Each row has a name. Each piece below is followed by the name of the row it came from, unless a question asks for something else. Each question is about the rows just above it.

[162 109 152 119 167 121] = zuze
[123 153 121 154 108 131] = vovut
[192 121 153 165 192 135] = sogi
[ 88 153 119 145  82 121] = vara
[ 81 109 152 119 167 121] = suze
The row with [192 121 153 165 192 135] is => sogi
The next 2 entries after [153 121 154]: => [108 131]
Which row holds [ 88 153 119 145  82 121]? => vara
The next 2 entries after [153 121]: => [154 108]

[130 120 119 117] : kura
[144 144 156 129] : lak
[165  94 120 152] : Raf
[174 102 157 139] : Nono
[132 138 123 138] : fubeb
[180  84  86 163] : doko
[177  91  98 172] : zet
[132 138 123 138] is in which row? => fubeb
The row with [180  84  86 163] is => doko
The row with [174 102 157 139] is => Nono

[151 165 179 179 145  91  81 148 118 137 121 123 171  76] : dozed
[123 167 150 120 121  91 167 124 139 134 120 130  99 143] : bonu
[ 95  90 150 148 145 157 120 142  80 145 123 123 171  76] : Let
[154 149 101 124 104 124 115 141  88 103 171 119 128 169] : lilab
[130  95  90 150 148 145 157 120 142  80 145 124  98 138] : Bopo
[148 107 123 139 116 141 110 157 167  90 111 120 127 102] : vimap
q: [123 167 150 120 121  91 167 124 139 134 120 130  99 143] => bonu
What are the next 2 entries after [ 95  90 150 148 145 157 120 142  80 145 124]? => [ 98 138]
q: [154 149 101 124 104 124 115 141  88 103 171 119 128 169] => lilab

[104  88 149 119 135] -> Lole
[102  98 123 145 109] -> Zimuv
[140 104  89 153  68] -> goza
q: [140 104  89 153  68] => goza
q: [102  98 123 145 109] => Zimuv
The next 2 entries after [104  89]: => [153  68]

[143  66 124 116] = setav
[128 125 128 128] = Taze
[127 129 128 129] = sutin
[143  66 141 116] = sekon
q: [143  66 124 116] => setav
Which row holds [128 125 128 128]? => Taze

[119 135 130 108 141 150 162 125 123 126 144  92 124 134 126 133 112 130
 111 116 147 111 163 146 118 150 137  94 187  77 104 149 141]  zipoz
[122 133 123 114 140 153 162 122 103 126 144  91 124 133 106 141  93 132
 110 115 146 126 155 139 121 155 136  89 187  88 103 142 137]  dimo
[123 133 141 112 144 143 160 123 119 127 142  95 132 130 103 135 115 129
 111 115 145 120 156 149 117 156 139  92 187  87 103 156 140]  nefe
[127 132 140 104 150 144 163 116 117 121 143  89 126 131  99 137 115 128
 114 122 144 124 157 145 122 168 143  88 184  88 101 158 136]  sakul
[121 134 135 117 140 145 159 125 114 129 142  97 130 131 106 137 109 128
 109 112 145 117 156 150 116 149 136  93 186  88 103 150 141]  Feli
[118 134 134 108 144 143 166 125 124 125 146  93 127 132 117 134 103 129
 114 119 144 128 154 145 121 149 137  89 186  83 102 152 138]  lop
[124 136 138 115 141 150 159 124 110 129 142  90 131 131  99 138 103 129
 108 112 146 121 158 144 117 155 136  94 187  87 105 151 141]  Visad
[127 135 142 108 145 150 160 120 115 124 142  88 130 132 100 136 116 131
 110 116 147 119 161 144 117 166 141  93 187  84 105 156 140]  Keni
Give the next 2 entries after [ 99 138 103 129 108 112]. => [146 121]
q: [122 133 123 114 140 153 162 122 103 126 144  91 124 133 106 141  93 132
 110 115 146 126 155 139 121 155 136  89 187  88 103 142 137] => dimo

[129 114 136 111 119 159 130 115 113 121 119 141 118 102 140 127  83  83
 110 142 158 111 116 148 112 128 126 125 119 158 142 134  90 111 114 138
 129 139 114 108 139 137 161 132 116 117 115 127 170 124 107 124] -> vek
[145 132 115 180 118 123 127 131 148 118 164 125 128 123 117 116 110 169
 135 141 123 132 179 119 118 111 144 166 125 111 101 127 151 114 130 116
 143 142 123 118 111 131 128 112 112  69 129 116 142 135 118 131] -> ralof
[114 151 104 165 135 129 148 132 124 125 161 103 133 153 135 124 170 151
 147 125 119 101 132 111 111 179 144 118 141 166 123 159 131 128 153 130
 124 115 146 156 120 151 126 153 155 123 101 131 115 140 163 103] -> tif
[118 111 126 137 159 113 124 137 120 116 129 160 135 108 113 144 102 131
 114 117 121 122  92 112 120 120 145 141 133 114 103 140 134 129 114 136
 148 130 115  90 136 157 139 121 124  94 194 148 171 136 136 149] -> sufor
[114 151 104 165 135 129 148 132 124 125 161 103 133 153 135 124 170 151
 147 119 123 168 109 128 170 147 129 114 136 111 119 159 131 128 153 130
 124 115 146 156 120 151 126 153 155 123 101 131 115 140 163 103] -> daru
[145 132 115 180 118 123 127 131 148 118 164 125 128 123 117 116 110 169
 135 141 123 132 179 119 118 111 144 166 125 111 101 127 151 114 130 116
 143 142 123 118 111 131 128 112 112  69 129 116 142 135 118 134] -> Pegov
What are the next 2 entries after [153 135 124 170 151 147 125]? => [119 101]
q: [145 132 115 180 118 123 127 131 148 118 164 125 128 123 117 116 110 169
 135 141 123 132 179 119 118 111 144 166 125 111 101 127 151 114 130 116
 143 142 123 118 111 131 128 112 112  69 129 116 142 135 118 134] => Pegov
The row with [145 132 115 180 118 123 127 131 148 118 164 125 128 123 117 116 110 169
 135 141 123 132 179 119 118 111 144 166 125 111 101 127 151 114 130 116
 143 142 123 118 111 131 128 112 112  69 129 116 142 135 118 131] is => ralof
What are the next 2 entries after [129 114 136 111 119 159 131]? => [128 153]

[124 129 126 134 131 147 135 134 127 120 125 115 135 119 168 125 132 149
 146 131 127 128 140 119 109 127 128 121 140 149 128 106 130 133 146 125
 120 125 128 121 118 108 120 146 132 116 118 106 103 145 122 118 140 114
 130 141 119 144 127 122 103]  nagan
[172 167 155 133 161 128 127 133 183 169 147 136 161 164 108 149 168 114
 114 131 162 128 130 144 134 142 157 130 127 120 136 159 131 169 122 162
 128 141 163 169 147 145 135 131 134 147 141 157 148 120 131 139 122 149
 132 145 147 115 138 153 139]  Tinop
[134 142 129 138 140 141 133 139 152 133 136 120 146 123 147 127 137 131
 130 132 143 125 139 130 111 134 130 121 142 142 129 121 128 142 142 142
 117 139 146 141 135 117 123 143 137 133 128 121 118 135 124 128 134 110
 123 145 137 127 135 130 106]  zazi
[ 99 107 108 123 111 113 122 133  97 108 123 135 102 122 125 116 105 130
 143 117 110 149 110 138 130 116 112 144 126 123 137 129 116 105 126 121
 130 128 115 125 145 137 158 128 132 144 134 140 145 121 133 131 115 127
 124 103 129 137 134 132 143]  buna
[125 124 127 121 125 125 124 103 115 121 112 111 121 128 128 129 129 136
 138 121 116 120 121 112 120 120 130 117 122 114 123 109 125 126 126 114
 127 106 115 110  94 113  88 122  99 101 107 112 104 116 109  93 107 144
 133 134 106 118 117 125 121]  gilot
[151 153 140 127 150 114 119 111 164 152 134 119 146 150  91 140 150 107
 117 120 148 119 115 135 121 131 144 120 124  97 131 139 119 154 118 150
 122 128 153 155 125 131 119 131 114 134 124 138 130 109 116 110  98 139
 125 128 129 114 133 144 131]  vokim
[158 149 148 122 146 122 122  91 152 149 121 109 146 145  94 145 156 114
 111 125 139 101 124 113 124 131 149 105 116  96 118 123 128 152 112 128
 126 108 134 126  89 117  88 122  99 101 107 112 104 116 109  93 107 144
 133 106 106 118 117 129 121]  Dasu
[125 124 127 121 125 125 124 103 115 121 112 111 121 128 128 129 129 136
 138 121 116 120 121 112 120 120 130 117 122 114 123 109 125 126 126 114
 127 106 115 110  94 113 108 131 106 103 107 106 102 128 115  97 115 134
 133 121 101 139 117 120 121]  Ketu
[136 127 138 131 127 155 142 138 121 129 123 132 129 127 169 134 135 153
 133 145 122 128 151 116 140 136 134 126 132 160 122 123 143 128 135 113
 138 121 115 111 118 121 123 129 139 112 129 116 116 151 136 141 164 132
 138 143 121 145 120 117 122]  Belid
Which row holds [136 127 138 131 127 155 142 138 121 129 123 132 129 127 169 134 135 153
 133 145 122 128 151 116 140 136 134 126 132 160 122 123 143 128 135 113
 138 121 115 111 118 121 123 129 139 112 129 116 116 151 136 141 164 132
 138 143 121 145 120 117 122]? => Belid
q: [ 99 107 108 123 111 113 122 133  97 108 123 135 102 122 125 116 105 130
 143 117 110 149 110 138 130 116 112 144 126 123 137 129 116 105 126 121
 130 128 115 125 145 137 158 128 132 144 134 140 145 121 133 131 115 127
 124 103 129 137 134 132 143] => buna

[128 126 128 124 126 129 124 128 122]  nopu
[128 140 129 114 110 119 140 143 107]  Burab
[128 113 127 154 128 118 104 117 182]  Peki
[128 136 127 145 117 119 140 115 165]  Takeg
[128 129 129 113 108 144 138 149 100]  latu
[128 120 128 144 115 137 111 141 164]  Zik
[128 106 128 120 123 132 100 133 111]  buriz
[128 144 127 125 119 138 144 115 124]  masuk
The next 2 entries after [144 138]: => [149 100]
q: [128 136 127 145 117 119 140 115 165] => Takeg
Which row holds [128 126 128 124 126 129 124 128 122]? => nopu
q: [128 140 129 114 110 119 140 143 107] => Burab
q: [128 113 127 154 128 118 104 117 182] => Peki

[133 126 131 126 134 119] : Gam
[118 129 132 125  70 149] : des
[122 135 125 131 149 130] : lebe
[131 131 147 134 112 119] : Duk
[131 147 131 126 134 113] : Tufu
Give the next 2 entries after [133 126 131]. => [126 134]
[131 147 131 126 134 113] is in which row? => Tufu
q: [118 129 132 125  70 149] => des
The next 2 entries after [132 125]: => [ 70 149]

[128 127 132 119 129 127 102 132 127 151 162 128 128 110 174] -> bimi
[128 142 134 147 173 129 143 198 153 142 135 127 128 139 122] -> lanaf
[128 110 120  83  97 130 170  96 115 133 145 129 128 158 161] -> zut
Where do [128 142 134 147 173 129 143 198 153 142 135 127 128 139 122] appear? => lanaf
The next 2 entries after [132 119 129 127 102 132 127 151]: => [162 128]
Where do [128 110 120  83  97 130 170  96 115 133 145 129 128 158 161] appear? => zut
The row with [128 127 132 119 129 127 102 132 127 151 162 128 128 110 174] is => bimi

[133 134 119 130 137 138 135 130 136 136] = kom
[156 140 155 181 147 137 110 145 152 143] = defog
[151 138 145 165 144 140 123 143 126 146] = dun
[128 128 127 127 127 129 128 127 129 128] = vis
[122 133 118  99 117 143 135 106 141 120] = tula
[156 140 155 181 147 137 110 145 120 149] = bep
The next 2 entries after [165 144 140 123]: => [143 126]
[156 140 155 181 147 137 110 145 152 143] is in which row? => defog
The row with [122 133 118  99 117 143 135 106 141 120] is => tula
What are the next 2 entries after [137 138 135 130]? => [136 136]
Where do [133 134 119 130 137 138 135 130 136 136] appear? => kom

[124 124 128 115 124 120 116 129 140 117 112 113 105 129 128 137  90 128
  90 134 151 151 103 140 128 132] : nifar
[124 124 128 115 124 120 116 129 140 117 112 113 105 129 128 137  90 128
  90 134 137 149  93 138 128 128] : Sezi
[153 135 128 144 148 198 115 128 126  95 126 132 122 129 128 129 115 128
 113 136 130 153 129 127 128 124] : mifu
[124 124 128 115 124 120 116 129 140 117 112 113 105 129 128 137  90 128
  90 134 137 149 117 124 128 119] : somor
[153 135 128 144 148 198 115 128 126  95 126 132 122 128 128 129 115 128
 113 129 147 120 184 136 128 131] : mib
q: [124 124 128 115 124 120 116 129 140 117 112 113 105 129 128 137  90 128
  90 134 137 149  93 138 128 128] => Sezi
q: [153 135 128 144 148 198 115 128 126  95 126 132 122 129 128 129 115 128
 113 136 130 153 129 127 128 124] => mifu
q: [124 124 128 115 124 120 116 129 140 117 112 113 105 129 128 137  90 128
  90 134 137 149 117 124 128 119] => somor

[128 110 130 122 120 151 100 161 116 123 128 125 133 150 108 130 167 103
 118 122 111 128 128 107 130 128  96 145 133 131 137 123 128 123] -> nomub
[128 116 128 123 145 130 106 132 117 125 128 147 142 177 135 128 128 139
 144 138 126 127 128 130 107 128 100 130 112  90 163 125 128 131] -> ges
[128 125 156  96 118 151 100 161 116 123 128 125 133 150 108 130 167 103
 118 122 111 128 128 156  96 128  96 145 133 131 137 123 128 123] -> buse
Where do [128 110 130 122 120 151 100 161 116 123 128 125 133 150 108 130 167 103
 118 122 111 128 128 107 130 128  96 145 133 131 137 123 128 123] appear? => nomub
q: [128 116 128 123 145 130 106 132 117 125 128 147 142 177 135 128 128 139
 144 138 126 127 128 130 107 128 100 130 112  90 163 125 128 131] => ges
What are the next 2 entries after [128 125 156  96 118]? => [151 100]
What are the next 2 entries after [128 128 107 130]? => [128  96]
What are the next 2 entries after [128 130 107]? => [128 100]

[118  84 184 147] : Bideg
[118  84 184 155] : deze
[103 151 124  73] : tora
[118  84 184 147] is in which row? => Bideg
The row with [118  84 184 155] is => deze

[126 130 120 131 119 142 135 126 159 125 146 123 119 137 150 135 128 128
 125]  gagon
[126 130 129 134 117 106 124 132 133 126 147 132 120 130 125 131 128 114
 135]  kina
[128 124 122 131 113 117 109 123 183 122 124 112 131 145 176 129 108 137
 141]  zuko
[127 104 146 130  95  97 112 112  90 122 114 128  99 135 104 130 105 123
 138]  terod
[123 129 129 132 132 112 123 134 141 128 153 144 133 130 139 128 122 127
 142]  gul
[122 127 128 130  97 117 119 119 161 124 125 126 116 129 158 139 123 124
 117]  bokom
[134 128 146 130  95  97 112 112  90 122 114 128  99 121 133 145 107 128
 132]  Bosa
[127 130 123 125 128 152 130 133 126 126 104 123 138 133 136 138 132 136
 109]  Dedeb
Give the next 2 entries after [128 124]. => [122 131]
Give the next 2 entries after [126 104]. => [123 138]
q: [127 130 123 125 128 152 130 133 126 126 104 123 138 133 136 138 132 136
 109] => Dedeb
The row with [123 129 129 132 132 112 123 134 141 128 153 144 133 130 139 128 122 127
 142] is => gul

[112 135 148 110 127 163 109 132 115 116] -> Bobet
[140 140 104 118 122 109 128 135 146 137] -> tidog
[133 114 117 116 110 114 128 114 140 132] -> Filuf
[112 135 102 110 127 163 109 132 115 116] -> Lifu
[ 68 171  86 146 122 170 126 167 113 102] -> ziles
[155 133 136 115 104 122 129 123 125 123] -> lidom
[155 104 133 122 136 115 116 123 122 120] -> ger
The next 2 entries after [155 104 133 122 136 115]: => [116 123]
q: [133 114 117 116 110 114 128 114 140 132] => Filuf
q: [ 68 171  86 146 122 170 126 167 113 102] => ziles

[136 124 128 117 128 130 117 131 115 133 144 125 145 146 125 144 136 144
 117 125 125 127 128 144 134  98 123  91 128 128  88 148 146 127 146 173
 136 124 138 121 146 111 164 128 156 148 125  94 112 110 148  83 113 133
 114 158 115 132 110 121] -> Mun
[102 128 128 140 115 141 140 103 158 111 129 123 120 137 128 128 141 128
 133 136 147 107 124 102 111 169 107 145 136 153 156 127 128 124 107 112
 116 132 130 128 128 164 150 111  99 104  80 163 127 146 116 154 127  92
 130 115 139 128 101  94] -> gepet
[102 128 128 140 115 141 140 111 158 111 129 123 120 137 128 128 101 128
 149 136 147 107 124 102 111 169 107 145 136 153 156 127 128 124 107 112
 116 132 130 128 128 164 122 111  99 104  80 163 127 146 116 154 127  92
 130 115 139 128 101  94] -> pifo
[125 128 134 109 108 122 155 128 142 128 145 127 152 122 148 121 121 139
 149 133 160  67 152 136 133 126 132 107 128 147 122 117 107 130  92 138
 131 127 117 128 120 114 151 135 139 137 123 173 136 128 123 104  96 170
 118 148 113 119 131  87] -> nede
[139 144 123 118 132 119 130 133 129 167  77 127 154 122 116 136 165 117
 135 128 139 103 141 120 154 111 110 128 104 111  98 142 141 112 128 130
 110 138 117 149 144 112 153 158 132 152 131 103 118 119 147 122 127 128
 108 129 141 146 152 112] -> sigol
Which row holds [139 144 123 118 132 119 130 133 129 167  77 127 154 122 116 136 165 117
 135 128 139 103 141 120 154 111 110 128 104 111  98 142 141 112 128 130
 110 138 117 149 144 112 153 158 132 152 131 103 118 119 147 122 127 128
 108 129 141 146 152 112]? => sigol
q: [102 128 128 140 115 141 140 103 158 111 129 123 120 137 128 128 141 128
 133 136 147 107 124 102 111 169 107 145 136 153 156 127 128 124 107 112
 116 132 130 128 128 164 150 111  99 104  80 163 127 146 116 154 127  92
 130 115 139 128 101  94] => gepet
Give the next 2 entries after [136 144]. => [117 125]

[137 114 130 117 140 150 118 123 122 125 128 108 135 150 120 131 135 132
 113 128 142 131 124 128 130 133 114 126 125 135 130 128 102 129 127 119
 134 139 137 118 132 124 122 123 124 118 132 126 136 126 130]  nibuk
[137 114 130 117 140 150 118 123 122 125 128 108 135 150 120 131 135 132
 113 128 142 131 124 128 130 133 114 126 125 135 130 128 102 129 127 119
 134 123 124 142 153 119 111 118 140 137 122 117 122 136 134]  Gapi
[128 128 128 128 128 129 128 128 128 128 127 128 127 129 128 128 128 129
 127 128 128 128 128 128 128 129 128 128 128 128 128 128 128 128 128 128
 128 128 128 127 128 129 128 128 128 129 128 128 129 128 127]  Boker
[132 106 105 101 125 108 142 151 136 124 161 118 135 141 128 122 118 132
 132 146  85 125 134 129 119 148 139 130 148  71 136  86 164 109 110 116
 126 170 102 157 132 146 154 118 143 121 152 116 127 119 107]  porok
[129 143 130 141 116 132 136 135 141 126 118 121 139 142 130 140 130 125
 156 120 118 141 115 115 146 122 151 133 126 114 122 111 125 135 135 114
 136 106 132 119 115 110 133 123 131 135 144 121 147 120 135]  nuf
[132 106 105 101 125 108 142 151 136 124 161 118 135 141 128 122 118 132
 132 146  85 125 134 129 119 148 139 130 148  71 136  86 164 115 132 124
 136 111 141 130 131 119 125 130 115 123 126 113 119 131 123]  ruset
[137 114 130 117 140 150 118 123 122 125 128 108 135 150 120 131 135 132
 113 128 142 131 124 128 130 133 114 126 125 135 130 128 102 129 127 119
 134 123 124 115 136 124 131 134 128 135 120 117 102 136 131]  gil
[126 128 139 129 116 128 135 133 122 151 153 117 135 116 128 132 134 120
 126 115 117 119 132 125 121 130 144 127 113 135 144 120 133 140 138 142
 124 115 143 116 146 120 133 111 128 141 134 109 116 122 103]  Bap
[154 135 126 132 140 146 142 140  79 129 123 163 136 137  87 150 139 145
 115 127 107 142  98 123 165 141 104 126 128 123 145 130 130 107 115 118
 129 114 143 124 114 118 121 117 123 116 129 112 119 132 132]  munu
[139 134 120 124 106 142 118 162 124 152 125 134 113 149 149 128 133 137
 154 117 119 115 113 117 119 163 113 127 137 125 124 147 129 122 143 103
 129 120 121 156 118 126 117 141 135 135 132 134 119 122 136]  gunef
[136 131 146 130 117 120 125 130 106 136 127 127 148 118 119 128 147 111
 120 145 138 116 125 141 130 102 135 122 126 122 130 137 124 114 155 147
 121 124 105 118 119 139 136 123 118 140 154 109 126 120 146]  funuv
q: [136 131 146 130 117 120 125 130 106 136 127 127 148 118 119 128 147 111
 120 145 138 116 125 141 130 102 135 122 126 122 130 137 124 114 155 147
 121 124 105 118 119 139 136 123 118 140 154 109 126 120 146] => funuv
Which row holds [132 106 105 101 125 108 142 151 136 124 161 118 135 141 128 122 118 132
 132 146  85 125 134 129 119 148 139 130 148  71 136  86 164 109 110 116
 126 170 102 157 132 146 154 118 143 121 152 116 127 119 107]? => porok
[132 106 105 101 125 108 142 151 136 124 161 118 135 141 128 122 118 132
 132 146  85 125 134 129 119 148 139 130 148  71 136  86 164 115 132 124
 136 111 141 130 131 119 125 130 115 123 126 113 119 131 123] is in which row? => ruset
The next 2 entries after [116 128 132 134]: => [120 126]
q: [137 114 130 117 140 150 118 123 122 125 128 108 135 150 120 131 135 132
 113 128 142 131 124 128 130 133 114 126 125 135 130 128 102 129 127 119
 134 123 124 142 153 119 111 118 140 137 122 117 122 136 134] => Gapi

